rotation steps, each row followed by its count of steps
The counts run from 0 to 418.
[ -7   4   8  -3  23   6   5  -4   6   4   0   2  12  10  -5   8 -18 -21
 -17 -10   2  -3   9  -3   0  11  -7 -28   8  -3  19  -1   9  -3 -12  -1
 -20   5   3   3 -15  12  -3 -24  -3  17  -2  -1   8  -5   8   8  14  10
  16 -14  24  -7  -6  21  -5   3 -14  11  15  19  -3   6 -10  -6]
16
[ -6   0  13  -4   6   8  14   5  -3  -7   8 -12   8  -8  -6  -9  -1 -10
  -4 -12 -20  -6  17   6  24  -9  -7 -17   0  -6   8  -2   7   1   3  -3
   4   3  -9  11  -3 -10  -9  16   3  10  -6   5 -24  -8   5  -4   6  -2
 -23   1 -11  19  24  -9  10 -10  14  16  17  17   3  19   1  16]
71
[ 11   3  -3   4  -9  -6  10   6 -12 -13  -3 -10   1  -1   6  -4   2  35
   1  -7 -26   2   8  -1   0  10 -23  -5  14  -7  -7  10   1 -25  -1  -5
  23  -7  -3  -7   9 -15  -2   8  10  -9   0  -8  -2  11  -1 -10   6   2
  -4  11 -11  32  10  -8  -5  -4   2  -5   8  12   9 -17  14  -4]
77
[  5  -1  12  -9   9  -6  11  11   0  -1  -5 -12  -3   7  12  24  -8 -13
  -6 -16   9   7   0   2  18  12  -1 -15  -1   8  17 -25  20 -10   1  10
  -9  -7   6  -2   5  28   3  -6   1   2  11  12   4  -1  14 -25  10   0
   9  21   1  -3  20   9   5 -26  -7   2  -3   6  -6  16  -2   7]
287
[ -8   9   9 -17 -14 -15 -13   0   9   5  16  13   9   0  -7  -4 -13 -28
  -7   1   0  -1   2  -3 -13   5 -17 -14   7  -8   1  -3  14  -9   4  -8
  -6 -33   3   8  -1  -6   6   1 -12   0  -2  -1 -10   6   3  20   6  15
  -5   3   9 -16 -15  17 -12   0 -12   0   3  17  11  -7  -1  26]
252
[  1  18   5   5  -2  -6  20  23   1   3  12 -13 -13 -19  -2 -14  12   4
  -4 -12 -20 -12 -17  -8  14  13   8   5  -7 -12   7   4   2  -3  -7   6
   3  -2   7  -3   3 -21  -1  -6   9   6  -5   4 -30  11  -5  -6  -2  -9
  -7  -7   0  20  11  -4  16  -4  -3  -4  24  21  21   3   0   2]
73
[  5  -3  -2  -2   9   7  10   6  -5   2  -2 -15   2  -3  -6  17  13   4
 -12 -18 -18 -10 -10 -11   9  27  -2   1   3   5   6   4   4 -13 -17   7
   9  11   3  -2   0   2 -11 -12   7   2  -5   2  10  22  -1 -23   0   1
  24  -2  10  24   1  -4   5   4  -7  -6  24   3  12   8   3 -22]
313
[  4  -7  -2  -1   2   0   0 -25  -2   2   5   1  18   3  -7  19   8  12
 -12 -16   8  13  -5   6   5  20  -8   4   1   8  -1 -21  -7 -11   7   1
  25   0  -6  14  18  -6 -14  18  -3 -27   1  -9  25   1  -9 -15 -15   6
   9  22   0  21   9 -11  -5   1   6   4  -5 -12   6  14  17  -1]
294
[  5  -1   9   5   2  -2   9 -17  20  12  17  -3  11  -7  18  -2  -6  -1
 -12  -9   6  13   7   7  20   3 -14  -9   2  10  10 -22   7  11  13  -9
  -8 -16 -10   3   1  18   5  -4   7  -4  11  -3   4 -21   5 -13  12  -2
 -16   9  -2 -11   7  11  -9 -14  -7  24  -6  -2   5   6  -7  16]
274
[  6  -1   1   8   2  -6   0 -15  10  -3   2   3   8  -3   4  -4  -3  17
  -8  10   0   8   9   5 -11  15 -21 -15  24  13  -3   8  -5   6  -2 -19
   8 -14   1   3   9  -5  16  10   7 -15   7 -23   4  22  -7   7  20  -6
   1   5   8 -10 -19   7  -8  12  -6   6   2  27  12 -29   3  12]
248
[ -3   7 -26   3   9  -8  -1  11   4  21  14  -8 -25  -7  -5 -25  -7   0
 -15  10 -13 -14 -15  -6  -2   9  11   8 -11   0   5  17   8 -15  -3   9
 -11 -21  14  -5   3   5  12  -6   1   1   0  12 -11  35  17   5   5  11
  -3   5 -13  -4   3   7   3  -4  -4   4  -1   8  12   3  -7   8]
106
[ -4   4  -3   9   5  15   4  13   5   9   1   0  -2   1  -8 -19 -14  -6
  -5   2 -34 -11  12 -11  -7  -5 -13  -4  -6 -23  -6  13   2  -7   8  -4
  -4 -19   3  -3 -13 -10  12  -6   1  19  -4  23 -12   0  13  14   3  19
 -20 -15   0  -4   3  14  -5 -11  -7  13  10   6  -1  -6  -9   1]
219
[-10 -14   6  10  10  14  11   6   9 -15  -8  -9  23  -1   7  -4  13  22
  -1   9 -32  15  12  -1  -8   1 -25 -16   9  -7 -24  12  -8   8  -4  -2
  12   1  -7   4   7  -8  -3   4   7   4 -13   2   7  19   1   1  -1   0
 -19 -15   6  12  -2   0  -3   8   4  18  11   4   4 -14   7   0]
215
[-11   7  18  -6   8  13  -8   4  -2   5  16  -1  -4 -12   7 -21  -1   0
  -3  21 -10   2  -8  -7 -10  -4   7  -8  -5  -3  -8 -10  -7  13 -11   2
 -18  13  12 -11  -3   4  -5  19  -4   6 -21  20 -13  -2  11  17   8 -14
  -7  -4   7   2 -26 -19  -7  -2   1 -10 -14   6  -8  -1  -6  25]
355
[  6   8  -6  -6  17   6   0   1   2  20   4 -10   5   3   7  -1 -10  15
 -18   4  10   1   2   0   7  23   6  -8  11  16  19  -2  -1   2 -15   8
 -13  14   7 -15  -1  12  -9  -4  19  -3   6  -7  -2   9  11   6  20  -4
  31  -1  21   6 -11  -3  -4   6 -18 -10   1  25   2   1   3 -13]
18
[ -3   9  -1  10  -2  -6  -4   1  15  14   0  -5  -8   9  22  -4   2  -5
  -5  16   3   1  13   6   7   0 -10 -22  10  10  30   4  -1  -3   7 -15
 -15  -8   9  18   8  18  10 -20  14  -3 -13  -2  -8  -3  13  20  12   7
   6 -15  11  -7  -8  15 -10   2  -4   0   3  23   5  -9  -8 -16]
131
[  0  -1  -3   0  17  16  -4   2 -12  -1   7  -7 -18  -9  -6 -18 -11  11
 -17   2 -18  -6  -9 -15   1  15  -1   0   3  -4   4  13  -3  -1 -31   3
 -12   5  14 -12 -11   6  10  -8   0  17   5   7   5  16   9   0   7   1
  16   7  -4  18 -20 -11   9   5 -12  -9  -1   8  -1 -20 -16  -7]
346
[ -3  -5  13   9   3   0  -6 -19  -1   7   5   7   4   0   7   9 -10  10
 -12   4  10   4  14   2   4   0  -7 -18   0   3  19 -24  -5   3  28 -15
   4  -8   5   8   6   4   3  12 -11 -15  -8   4  17 -30   5   0   1   6
   7  -3  16 -13 -13   0 -12 -12   5   3 -17   1 -12   7   1  17]
150
[ -6 -15   3  -9  11  15  -2  22  -8  13  -1  -2  21 -12  -7   0 -17   3
  -7   5 -23  -1  -3  -3  -4   3  -4 -16   4   5 -14  13  -1   6 -11  19
   2   8  -4   0   7   0 -15  17  11  -1 -12   5 -13  20  14  13  20  -9
  -1   3  -1   8 -13 -18   1  23  -6   0   8  16   4  10   8  16]
341
[-13 -18   5   2  15  15   1  31  -8  14  -3  -4  18  -9  -1 -13 -13  -1
 -15   5  -8  -6  -4   7   3  -2   7  -9  -5  -4  -7  19   7   6  -9  25
  -9   6   2   8  -3   4 -12  13  12   7 -15  11 -16  12  25  13  15 -11
  -5   9 -13   4  -1 -11  11  14  -4  -1   1  14  -9  12  -6   9]
342
[-13   4 -12   1   4 -12  -9  -7  -7  -6   0  -5   2  27   1  -1  16 -10
  -2  16   0  18   1  16 -20  -2  -1  -6   1   3 -14  17  -2 -14   0  -6
  -1  -6  10  28   3  11  -5  10   3  -1 -18   5  -1  33  17  18  -2   3
  -4  19 -10 -13   5  -1  -6   4  23  -8  -2   1 -13  -5  -3  -8]
112
[ -6 -12   8  19   9  19   8  15   4  18   0   9   5 -10   0 -13   2  12
 -19   3 -29  -1 -14 -25 -10  10 -11   9 -14 -12  -3   3  -6  13  -1   7
   6 -14  -1   5   3  -5 -11   1  12   2 -14  16  10  -3  -8   1 -12   2
 -15 -15   4   3 -15  -1   5   2 -14   7  12  -8   0 -14  -4   0]
331
[  7  22 -11  10  -2  -2  -2  -2   3  20   2   5 -15   5   6   8   6   0
  -7  -3  24   8 -16   3  11  11   7  21  -5   3  22 -25   0 -11  11  17
   3  -4  10  -1   7   1   5  -1  -1 -10  12   2  -3   8   1 -17 -13   7
  14  18   0  -3  17  -3  16 -15 -10 -20   3 -11  -7  12  -7 -23]
291
[  1 -16  -5   0  -4  13   0  13 -17   1  -6  -8  12   0 -19   0  -5  -4
 -19 -18 -23 -18  -8 -20   9  14  -6   7  -8 -10 -13  11  -8   9  -2   8
   8   1   0   3  -2  -8  -1   7   2   2  15  12   3  14   1 -29   7   2
 -10  25 -23   6   5  -3   3  -9 -14  -4  12  -4   8  -1  10  -1]
194
[ -5   2  18   6   2  12  17  12 -10   7   0  -9   9  -8  -1   8  19   0
  -6   1 -12  -8 -11 -13   6  16  11  -5 -16  -8   2 -17 -13  14  12  10
   4   9   4   8   6 -15 -13  21   4  -6 -12  23 -11  -6  -5 -14  -1 -13
  -7 -17   6  -1   1  -5  15 -15  -4  -4   7  16  -2  28  20  18]
184
[ -4   0  -5  -2   5  18 -15  -6 -15 -13  -6  12   4  10 -11 -13  10  -3
   2  15   3   6 -10  -8 -24   5  -3  -2   3 -19 -23   8 -12  10  -9   6
  -1  -5  10  13 -12  -1   9  13  -4  14   2   2   1  22   5   4   0  -6
   6  26  -4  -8 -13  -7   9   9   6 -21  -4  -1 -15 -20 -10   5]
351
[  3  -2  -8   6  16  15  -6 -41  21   7  14   8  -2  10  -4 -18  -4   0
  -3  12   4  17  12  13  -6 -10 -19  -5  16  17  -1  -4 -16   3   1 -11
   2  -6  -5   6  -6   5  17  -4  -6 -10   8 -11  14   8   4   7  -9  20
  -6   4   0  -3  -6   5 -14   9   2  16  -8  -9   8  -6 -15 -18]
122
[ -3  16  -3   4   9  -3  13   9   9   2  14   5  -9  -6  -8 -11  23   4
  17   6 -10  23 -16   1 -16   3   3  11  -5 -11 -18  -9  -6 -12 -14  17
  10  -9   9 -20   0  -9   1   2   3   7  -4   1 -12  28   1  -4 -15   2
  -4   3  13  23  18 -13  17   2   2  -3  10  -4   3   4 -14  -6]
87
[ -5  -6  -2  -2  17  18   7  -6  -5   6   8   2 -12 -14 -24 -17  -8  16
  -9   0 -21  -6 -17 -17 -14   0   6   7 -13 -12 -11  -2  -7   8 -15   6
  15 -10   3 -17  -5 -16   5  16 -17   9   2  20  15  10   4 -14 -13  13
  -6   5  -2  11   4  -9   5  -6   3   9  -6 -12   1  17  -6  16]
207
[  2   6   3  20   1   6  -5 -19   4  11  12   7  10  -4   8 -40  -8  13
  -4   8   3   6  16  12  -2  -9 -12  -5   8  -2  -6  10 -15  19   9 -18
  -3  -8  -8  18   1 -11  -4  11  13   0   0 -18 -12  -9  -2  16   1  -6
 -30  10  -6  -1 -12  -6   0  12   4   4  -4  14  -4 -25  -6  -2]
362
[ -2   1  18   5   5   1   5  27 -15  -1 -13   0  11   0   8   4  -1  -7
 -10 -10   9 -11  -5  -6   5   6   2 -11  -7 -20   5  -5  10   7  20   4
  -8 -17   8   7  -8  -1 -12   3   2  13  11   7 -12 -13   8 -10  12 -10
   2  20  -4 -14   0  10  19 -16 -15 -14  13  18 -17 -12  -6  10]
47
[ -2  23  13 -12  -8 -16   4 -14 -10 -15  14   8  -9   0   3 -14  29   5
  11   5  17  11  -6   8  -4   7   4  -1  -2  -2   6 -11  -5  -4  -4 -14
   8   2  14   4   7 -10  -2   6  -6  -7 -16 -10 -11   2  -9  23 -13 -10
   7  18  13  16 -10 -18   2  15  18 -18   6  16   7  -3   0  13]
382
[ -5   5   2   9   2  -8  -1   8  18   9   3  10 -20  -8  15 -22   8   1
   7  23  13  -2 -13  -4   8 -11  -3  -3   5   0  14   4 -11  14  -8 -10
  -2 -21   5   6  -1   4  21 -16  12  13  -4 -12  -4  10  11  14   1  -3
  -6   7   8  -1  -9   3  13  21   2   6  12  12   5 -20 -25  -4]
245
[  1  18  17   1   1 -11   2 -12  16   4  10   6  10   3  17   9  15  -5
  15  12  22  22  10  22   3  -8 -11 -14  14   4   5 -24  -8   0  21  -3
   4  -7   3  13  12   6  -7   6   4  -9  -8 -16 -10 -12   4  15 -10  -1
 -12  -5  20  -6   5  -3   1   9   6  -3   4  10  -4   6   1   4]
270
[ -5  10  21 -11  14  13  -4  -8  -7  -5  -7   5   7   8   7   4  10 -14
  -1   4  16   3   1  -8   8   1  -8  -9   7  -5  15 -22  -8   5  -9  -8
 -16   6   6  11  -4  18   9 -13  -3  20  -6   1  19 -14   3   1  -6   0
  24   8  19   2 -11  -4  -2   0  -1 -14  14  -8 -22  -8 -19 -10]
29
[  2  13  15  -8  -1  -8   1 -18   7   1   2   2   2   6  31   4  21  -7
  17  12  29  18   6  22  13 -12 -12 -11  11   8  14 -28  -9   6  12  -6
  -2   7   2  23   8  12   8  10  -2  -6  -5  -3  -5  -9  10   2  -4 -11
   3  10  12  -1   4  -3  -4  -2  22  -7  -1   5  -6   8  -1   1]
269
[  2  -8  -7   1  11   1  -6  -6   9   7 -13  10  14   8   7   7 -22  -9
  -6  -1  20  11  14   9  -4   5 -16 -13  17   5   0   1   0   1   3   6
  -2 -18   0  15 -12  13  17  -5   0  -4  16  -7   9  13  24  -5  25   6
  14  18   3 -22  -5  16  -6   8  -7  11  -8   8  -4  -6  -9   0]
135
[  3   0  27  -5  -5   8   4   6 -12  -4 -12  -7  33   3  10   6   6   6
 -14 -16  -5   4  11   0  18  12 -20 -22  22  -3   4  -4   4  -2   6  -7
  -2   7  -8  12   1   1 -22   7  17  -7   0 -21  -1 -20  -5   6  10  -9
   0  13   5  14  -5  -6  -2   8 -13  -6  21  10  -1 -19   8   0]
44
[  6   8  13 -12  -3   4  -5 -15   8  15   7   4  18 -13  12  21   0   7
  -9  -2  19   5  -5   7  20  16  -7  -4  11  18  12 -22 -11  14  -6   3
   3  13  -9   5  11   0   1  10  14 -14  -2 -17  -8 -10   1  -6   6  -7
   2   2  21  17  -7  -7   3  23 -12  -2   7   2  11  11   8  -2]
156
[  4   3  10  16  21  10  -1  -4   5  10  -5   1  16  -9  14  -9   4   7
  -5  12  24   9  -5   5  -2   0   8  -1  -2  -5  -4 -24 -15  24  18  10
 -12  -3   3   7  -4   4  -9  19  15   5   9  -2  -8 -14   6  -5   7 -17
 -10  10   4 -21  -8  -7  13  -7 -12  -7  -8   0 -22  -7 -10  -3]
33
[  0  -8   5  -3   7 -14  -2 -14   0  -7  10   7   7  -4   6  -6  -9  17
 -12  -9  12  22   8  15  -4   7 -18 -13  13  12   7 -15  17 -15  -4 -14
   2 -21   4  -3  15  12  -7   7   3 -12  10 -17  20  -7  -2  13   3   6
   3  31   0   9   0  -5 -17   3   2   9  -7  -2  -2 -20  -6  15]
261
[  2  -5   4   1   2 -15  -2  -8  -2   0  15   4  -7  -5  10 -10  -4  22
 -16   0  11  19  -8  12 -11  18  -5  -5   0  11   8 -13  20  -3   2 -12
   2 -21   1  -1  16   7   0  16   0 -20  -1 -12  10  -1  -3  11   7  -2
   3  30  -4  -2 -15 -15 -14   1   4   2 -18   8   4 -13   2  29]
262
[-16 -13  12 -13  17   2   1 -15  12   5  20  -1  -6 -10  -1 -19  -1 -18
  -5  16 -15   9   1   8   8 -13  -3 -17   5  11 -10  -6  -9  23 -21  -8
 -21   6   1   8  -9  17  13   3  -9   9  -4  -2   1   5  20   3   6  -2
 -22   4  -5  -7 -10  -4  -4   1  14  23  -8   1  -1   2 -17  16]
241
[ -6   4  -5  -4  -4   0  -1  20  22  14  -6   2  14  -5  -1   2   5  -7
   8  12 -13  13  -7  -4 -10   2 -19  -4  12  -5 -20   2  -3  -1 -16  16
  15 -18  -4  -4   6  -6   6  -1   9  -1   1  10  -8  41  11   7   6  -1
 -14  -1   5   5   2   7   4  23 -12  13  14   2   9   1   1   9]
101
